128 stands for zero in the data rows.
Every row has a hidden score. How much higher is the second row's score than the first row's in each pair? 10 means about the same, 20 much higher and 0 much lower. The score is a weighted sum of the row's numbers plus the product of two more (or one squared), each taken from its middle value.
[110 136 152 159 134 127 130 132 129 121 132 131 113 137]
[145 125 116 147 154 165 177 134 104 134 150 141 125 129] 19
[140 083 135 082 086 104 118 140 103 103 137 127 106 130]
[134 136 108 132 116 116 136 129 126 102 112 090 156 146] 8
[104 110 085 104 102 108 092 115 128 137 147 094 135 115]
[141 136 108 106 109 115 152 105 126 128 132 110 141 116] 14
[117 119 096 136 131 137 135 132 139 141 130 155 119 138]
[118 145 104 159 174 151 126 124 165 137 076 132 139 144] 6
[133 107 121 120 079 094 169 153 111 144 112 107 154 131]
[139 128 099 127 116 099 125 094 141 132 134 127 160 138] 13
[139 084 119 100 078 068 123 143 106 148 157 119 116 107]
[096 162 151 183 149 179 112 126 150 137 096 096 154 125] 9
[170 104 171 139 128 139 133 141 116 111 118 143 107 130]
[149 119 159 122 107 117 150 123 137 141 143 129 096 117] 10
[127 174 128 155 154 151 115 113 145 120 083 115 082 147]
[116 112 084 137 103 144 136 126 119 137 131 118 159 134] 10
[095 111 083 090 122 092 112 145 120 124 176 096 142 137]
[130 168 143 168 174 138 121 137 155 109 085 103 130 148] 6
[099 144 134 139 179 148 091 158 144 170 121 119 146 140]
[125 124 095 118 108 107 086 142 112 097 141 095 172 144] 15
[149 116 147 122 112 085 135 139 071 106 128 106 110 109]
[129 120 155 143 139 142 127 118 141 113 103 128 138 105] 3
[176 138 164 112 093 112 131 142 109 150 146 109 124 103]
[130 136 113 131 146 131 143 158 130 142 115 116 110 127] 4
[141 104 126 113 112 127 121 161 129 156 159 123 141 110]
[145 151 153 090 117 098 093 136 086 082 147 120 100 127] 17
[112 119 124 101 139 076 098 157 068 132 115 121 121 147]
[187 158 177 126 103 111 158 133 087 120 134 096 126 120] 14
[153 100 141 088 082 078 126 124 110 132 135 076 157 119]
[142 139 157 174 109 127 132 164 154 160 099 142 134 142] 3
[109 172 130 159 158 139 115 138 147 138 119 149 102 117]
[117 133 134 117 143 133 128 135 160 176 144 128 135 114] 7
[131 147 130 141 127 120 132 160 150 154 107 130 139 117]
[137 096 119 109 136 103 153 129 115 152 140 139 148 117] 12
[144 173 183 158 143 176 124 137 117 153 104 131 107 118]
[152 096 069 096 108 097 103 123 109 069 156 120 164 127] 11
[070 155 097 143 144 129 108 123 186 136 119 120 143 124]
[153 124 139 113 116 120 135 124 120 133 122 109 108 108] 17
[106 143 115 152 149 121 119 116 137 135 122 116 143 114]
[120 121 110 140 125 155 086 129 115 135 103 119 149 154] 10
[132 078 123 135 159 136 141 129 136 106 108 156 123 132]
[120 128 117 091 108 162 096 136 119 158 130 136 098 116] 15
[121 123 135 126 113 143 097 138 158 130 136 132 134 130]
[090 119 132 107 154 129 093 116 145 126 116 120 124 167] 9
[089 141 177 169 154 191 172 144 169 124 077 180 092 124]
[127 087 111 117 141 120 127 140 121 107 125 132 123 139] 17
[132 150 129 145 132 132 109 132 145 134 122 105 125 141]
[143 124 157 120 122 126 130 130 119 109 097 115 115 153] 11
[137 124 119 122 099 116 108 140 114 117 134 086 120 117]
[106 124 138 137 138 157 144 145 125 130 148 125 131 145] 10
[128 104 133 118 132 134 127 133 103 120 132 110 110 109]
[097 132 144 120 107 142 055 114 092 178 140 139 148 153] 12
[116 138 132 165 154 126 158 139 162 113 122 129 144 123]
[183 092 133 107 101 086 119 144 080 113 141 106 152 135] 15
[151 136 120 178 139 139 174 136 171 126 110 123 144 142]
[149 129 142 128 137 144 132 119 137 141 133 135 122 131] 12
[137 116 194 137 161 129 154 117 111 131 135 189 074 100]
[102 138 098 133 137 111 161 100 140 109 131 096 132 134] 10
[124 128 136 140 140 142 147 133 103 137 106 151 149 137]
[150 106 122 093 106 090 146 095 114 153 164 115 104 109] 12
[134 123 132 150 164 191 182 150 130 109 132 123 114 118]
[117 147 137 148 158 144 123 106 142 096 087 146 111 163] 4
[123 130 208 143 144 148 118 134 114 116 132 158 108 161]
[121 198 149 152 166 164 115 133 172 125 092 137 095 118] 11
[103 116 146 140 130 149 118 090 143 110 085 105 145 158]
[141 092 093 104 151 095 124 132 084 071 145 113 137 154] 16
[140 111 175 149 117 135 151 125 132 183 117 163 110 124]
[191 101 080 101 067 084 164 119 142 134 167 084 138 111] 14
[140 127 124 137 139 112 145 123 157 128 081 115 108 107]
[119 112 112 107 129 154 134 125 119 147 127 122 161 128] 11
[130 119 152 114 163 119 115 137 133 159 137 136 126 137]
[122 124 116 113 105 152 153 139 109 145 147 155 120 110] 15
[140 105 101 108 094 093 156 127 132 097 143 081 142 138]
[094 112 106 106 109 121 139 106 125 116 125 107 129 133] 10
[123 076 105 085 079 081 124 093 130 128 147 100 127 112]
[142 118 141 126 134 129 137 138 111 097 131 139 111 161] 10
[135 121 141 146 135 150 159 120 150 145 111 162 125 153]
[148 137 150 178 118 144 138 136 135 102 091 145 125 134] 9
[139 129 133 106 126 131 120 127 124 118 144 155 129 099]
[141 156 108 176 145 147 106 142 130 081 063 076 153 134] 8
[123 116 131 121 134 129 125 108 116 136 131 140 116 137]
[127 075 100 074 085 095 121 122 087 088 151 138 170 151] 10
[137 119 152 116 090 123 115 092 110 152 143 140 109 110]
[139 118 154 149 125 123 144 112 148 097 120 139 091 112] 5
[139 127 101 099 130 137 125 137 089 112 170 166 128 148]
[130 118 111 121 120 108 137 109 124 153 135 113 139 110] 3
[130 176 149 145 118 127 130 122 149 171 097 114 148 111]
[098 115 091 120 102 114 091 117 109 131 131 073 182 126] 9
[129 133 110 137 148 123 135 145 127 096 127 135 122 135]
[124 115 125 101 128 128 153 141 102 126 160 159 097 127] 12
[119 177 103 204 158 140 137 109 185 136 091 105 118 135]
[145 129 146 129 156 158 178 150 166 162 144 126 142 120] 11
[101 171 118 186 150 143 136 118 157 108 085 145 118 122]
[148 108 164 143 149 145 127 108 133 114 127 124 123 135] 13
[120 121 150 124 170 160 157 134 119 102 129 189 098 106]
[143 113 147 092 127 130 104 113 103 159 168 129 103 140] 12
[134 139 144 158 098 129 147 116 121 119 106 132 135 138]
[122 096 132 126 140 114 135 126 145 116 129 123 103 103] 8
[119 167 161 143 135 136 150 140 152 142 136 129 146 096]
[122 114 117 124 143 126 111 176 122 132 124 142 148 126] 9
[105 137 134 161 104 124 121 104 125 184 106 124 143 111]
[135 147 140 108 171 139 141 123 126 166 126 135 122 135] 11
[120 116 120 135 102 111 114 137 127 140 117 085 136 125]
[136 131 078 160 134 157 129 149 186 135 132 105 160 144] 12
[092 133 128 139 142 144 105 138 142 114 112 119 136 137]
[144 134 103 103 111 105 115 137 078 142 145 137 162 125] 18
[120 136 154 139 132 117 106 129 128 141 088 115 162 136]
[143 109 154 122 126 109 178 137 143 128 133 155 097 128] 9
[137 133 133 130 105 122 111 129 111 114 155 118 137 112]
[145 113 102 079 096 093 117 128 117 131 155 115 119 091] 9
[148 116 078 104 095 087 117 125 109 109 163 109 144 132]
[163 131 137 108 143 137 147 135 116 155 140 146 109 111] 8
[125 083 144 121 140 102 157 150 137 115 162 165 103 138]
[128 157 118 120 141 126 127 130 132 118 132 118 102 118] 12
[112 127 115 136 149 124 111 122 121 101 134 120 115 145]
[139 142 143 142 134 121 116 103 129 104 120 140 128 142] 9
[142 062 135 087 107 073 124 121 097 123 171 124 131 142]
[096 159 138 161 119 151 115 114 165 179 099 147 135 118] 6
[125 115 165 144 129 167 096 117 124 130 112 136 108 149]
[118 042 117 072 095 111 114 124 099 113 179 158 144 127] 12
[139 158 132 130 123 106 104 127 128 128 153 146 108 135]
[087 115 103 123 175 151 169 142 156 098 169 145 118 124] 14
[094 113 138 121 149 147 145 146 142 164 136 150 125 111]
[157 103 113 140 114 115 102 118 140 147 109 094 142 124] 10
[121 152 154 181 142 138 123 094 135 141 098 112 155 143]
[162 177 108 114 139 119 150 116 153 109 121 096 137 119] 13
[138 131 160 110 124 130 121 125 100 122 138 129 104 112]
[146 110 155 176 108 147 134 168 131 118 094 105 115 119] 3
[119 121 120 083 093 091 123 135 104 087 146 147 139 151]
[140 077 103 069 071 078 116 140 077 158 177 098 181 119] 14
[135 143 119 153 119 128 131 141 140 133 107 124 134 120]
[129 153 173 170 177 139 186 110 161 127 125 137 097 104] 10
[137 119 117 122 144 121 146 119 132 151 171 126 140 115]
[121 128 116 131 142 135 134 142 093 095 121 177 112 172] 6
[105 177 149 197 186 162 142 128 176 137 074 122 134 132]
[121 117 133 133 110 107 127 109 135 138 078 096 107 143] 17
[091 163 169 168 130 132 144 103 174 161 093 121 130 133]
[127 158 132 138 123 129 111 146 127 121 111 137 149 139] 13
[155 132 092 102 114 080 123 136 127 157 137 118 131 109]
[143 155 109 141 130 120 113 142 129 174 143 148 149 109] 11
[143 157 149 152 144 103 147 146 116 108 108 132 110 129]
[169 123 110 114 096 094 136 129 114 094 151 099 135 129] 13
[136 147 127 132 129 123 119 120 130 106 115 096 148 155]
[122 136 090 112 143 138 131 144 105 134 144 126 146 134] 14
[097 151 173 162 147 136 121 111 140 115 123 113 127 120]
[130 134 134 130 123 112 126 144 104 124 125 117 102 125] 13
[128 108 146 144 141 145 096 133 149 134 109 147 120 117]
[115 132 163 145 162 169 122 128 143 099 108 136 125 145] 12
[114 125 143 106 116 133 092 135 117 101 113 127 159 144]
[113 158 105 163 162 133 113 132 154 102 102 119 135 139] 10
[128 101 139 098 125 111 106 131 089 134 155 173 124 118]
[102 174 125 129 143 135 100 133 132 156 110 151 109 098] 9
[135 104 120 126 139 152 154 144 132 115 150 131 126 099]
[150 156 105 148 145 120 134 126 155 132 105 109 160 117] 8
[111 111 166 134 139 127 122 113 139 112 094 156 128 154]
[097 134 102 098 126 119 133 111 112 131 154 107 151 107] 17
[129 102 097 091 109 086 111 121 126 137 169 109 183 139]
[110 165 118 167 169 149 148 147 170 141 082 130 122 137] 4
[134 130 116 141 112 114 155 134 108 112 141 148 113 153]
[137 080 110 110 099 090 130 167 091 101 135 101 142 142] 9
[126 138 125 126 130 143 122 131 143 137 136 128 150 124]
[128 169 151 153 144 164 096 121 126 137 098 140 148 143] 11
[126 133 157 140 115 117 110 132 105 098 127 146 118 149]
[085 158 095 122 173 151 104 111 135 123 117 113 130 145] 12
[118 084 087 118 110 122 155 094 126 131 143 143 110 124]
[120 106 146 101 127 134 106 133 130 150 155 175 140 116] 9
[131 125 150 132 135 144 156 155 140 137 153 141 119 103]
[114 158 117 123 129 094 112 142 165 139 123 142 147 142] 6
[145 142 135 127 140 149 139 129 153 159 125 144 137 110]
[135 145 115 164 135 111 118 126 160 114 119 141 146 155] 10
[120 103 155 123 115 118 112 150 107 190 111 103 145 147]
[125 152 146 151 151 138 129 117 113 115 087 123 118 132] 15
[094 135 172 141 171 167 123 165 129 107 115 155 102 137]
[127 120 134 123 125 115 108 122 121 126 147 116 156 133] 15
[120 179 166 159 138 143 139 111 172 139 093 136 128 151]
[124 126 170 169 147 142 131 129 128 116 098 135 126 138] 12
[133 113 103 092 114 097 109 139 096 119 156 092 125 121]
[136 057 123 075 074 090 133 114 101 080 166 142 149 141] 8
[140 104 109 086 116 098 128 150 130 112 173 116 123 107]
[125 143 115 143 144 137 132 132 132 155 150 142 130 118] 13
[139 164 113 135 103 131 099 138 144 143 123 097 150 119]
[153 143 143 116 131 140 175 099 128 112 185 147 089 131] 14
[140 109 154 106 123 106 133 130 100 129 149 135 133 105]
[148 119 141 077 089 124 148 164 085 120 150 094 132 117] 12
[103 147 104 154 114 130 106 131 140 127 124 140 157 134]
[139 142 149 166 167 159 146 129 135 109 128 137 102 138] 12
[127 106 156 130 127 120 141 123 141 176 140 128 129 104]
[122 155 154 126 170 124 155 132 129 148 135 143 109 117] 15
[120 111 092 104 102 098 091 132 131 169 157 097 142 088]
[150 135 138 131 100 109 126 144 107 103 132 149 122 136] 15
[130 101 126 113 126 111 148 125 087 137 182 160 120 124]
[178 109 089 085 086 087 117 142 097 120 146 084 135 130] 8
[075 123 121 135 140 157 095 111 120 159 115 130 145 127]
[121 120 119 121 137 129 105 100 118 147 144 140 129 136] 13
[123 122 103 145 115 122 082 103 124 110 092 120 141 155]
[152 103 118 102 108 126 120 180 093 127 122 131 095 139] 10
[150 164 132 173 162 181 174 147 153 093 093 138 089 124]
[096 131 129 135 187 165 097 120 156 173 116 141 117 128] 6
[165 117 084 084 064 061 148 148 100 139 173 102 181 105]
[133 118 127 139 139 118 175 146 112 135 118 135 120 127] 6
[138 080 127 100 129 061 120 125 085 127 168 142 138 106]
[133 141 117 151 153 170 154 146 142 131 106 128 106 113] 8
[134 098 097 088 119 120 159 130 097 101 167 143 142 154]
[122 179 139 156 119 143 093 095 127 119 083 106 120 118] 12
[102 078 078 104 131 120 100 140 132 113 143 077 168 131]
[100 160 094 117 133 147 148 128 150 161 110 125 102 138] 12
[094 131 126 091 089 105 094 076 110 161 155 144 114 102]
[114 144 158 160 165 145 098 105 161 143 098 129 110 142] 3
[150 158 156 125 117 133 139 155 111 115 119 142 119 127]
[101 189 123 144 146 136 095 092 137 158 120 095 135 149] 13
[124 108 158 089 084 084 108 135 128 171 152 126 146 114]
[125 136 144 137 132 133 121 121 142 139 107 155 086 138] 11
[156 130 114 113 129 150 149 118 115 120 163 153 143 120]
[121 105 144 121 136 115 137 078 130 117 131 110 134 140] 4
[098 169 129 106 145 131 097 141 139 144 111 121 122 143]
[121 114 134 139 138 154 155 103 132 132 128 168 090 143] 10
[102 151 116 160 161 143 127 134 162 141 097 115 110 143]
[136 116 124 144 111 098 098 134 116 155 137 123 140 145] 14
[149 113 122 136 108 097 147 148 131 135 094 107 109 129]
[143 129 168 126 135 112 166 099 115 156 165 151 117 114] 14
[164 104 120 124 115 114 147 177 125 094 155 131 146 131]
[134 139 133 134 099 104 110 131 094 159 129 085 133 122] 12
[147 118 119 117 147 145 114 134 139 161 141 116 085 117]
[119 094 114 102 099 092 096 114 138 175 145 097 139 122] 8
[119 134 118 104 090 109 084 135 103 119 133 117 120 132]
[116 128 124 132 130 101 135 113 181 150 143 130 134 109] 3
[128 124 131 138 126 126 165 136 139 097 115 150 127 138]
[131 139 091 107 156 112 140 119 164 138 147 126 130 125] 13
[126 111 114 112 114 103 146 126 093 154 151 102 134 117]
[147 121 053 125 074 080 147 149 135 154 152 080 139 141] 9
[143 161 153 141 127 159 099 151 165 152 110 107 108 129]
[106 098 126 122 119 125 098 145 099 106 126 156 154 137] 11
[087 096 121 131 106 142 117 134 108 106 132 140 135 133]
[117 155 145 135 137 136 175 125 138 124 143 128 093 110] 11
[136 135 122 109 124 110 112 128 104 143 151 098 152 131]
[143 116 093 138 111 117 135 128 135 097 145 101 131 116] 9
[126 109 098 127 134 076 128 116 164 180 137 127 149 114]
[138 116 122 136 121 120 165 110 143 108 134 104 145 143] 18
[148 136 159 149 106 123 197 116 171 121 121 122 112 110]
[111 101 144 110 107 134 086 128 091 159 159 146 133 124] 15
[136 067 136 113 123 084 140 137 073 074 144 133 145 135]
[120 095 128 122 136 130 119 164 113 109 108 120 147 155] 5
[146 112 136 134 103 143 135 151 127 133 088 176 108 123]
[148 090 068 096 096 108 114 149 091 122 165 092 151 120] 15
[144 144 118 091 105 089 147 123 118 120 119 141 118 107]
[114 108 073 134 085 124 135 124 130 138 132 054 196 132] 6
[109 112 121 092 099 121 118 144 102 108 174 132 146 128]
[121 107 151 145 134 113 126 121 144 124 128 160 123 163] 5
[107 139 115 144 136 134 111 126 137 128 124 116 143 148]
[132 119 111 105 086 077 126 131 137 148 151 103 141 121] 10
[146 109 139 156 158 106 146 125 168 074 104 166 130 132]
[133 129 125 146 128 143 134 125 120 123 102 112 108 133] 15
[133 099 119 127 122 117 134 123 139 118 156 171 135 129]
[099 114 112 121 125 106 091 097 154 158 103 119 154 149] 4
[140 145 112 099 117 108 133 111 096 149 156 098 126 116]
[102 138 090 099 139 145 134 134 104 131 160 113 165 133] 9
[146 144 148 129 107 114 137 139 123 132 093 102 131 138]
[108 155 157 158 116 123 111 116 128 145 088 146 106 139] 8
[147 144 106 089 132 124 098 148 098 116 136 108 120 161]
[151 169 141 171 135 135 125 137 116 119 109 110 138 141] 8
[134 091 093 132 074 134 127 131 140 124 114 122 151 121]
[121 165 142 122 137 125 100 132 134 118 106 131 108 143] 13
[101 102 110 100 121 147 097 128 105 158 111 112 146 149]
[153 132 121 129 124 104 132 124 132 101 126 144 138 127] 12
[126 147 126 147 168 156 112 127 133 105 091 159 128 137]
[153 119 146 145 126 136 098 122 116 101 095 131 127 130] 12
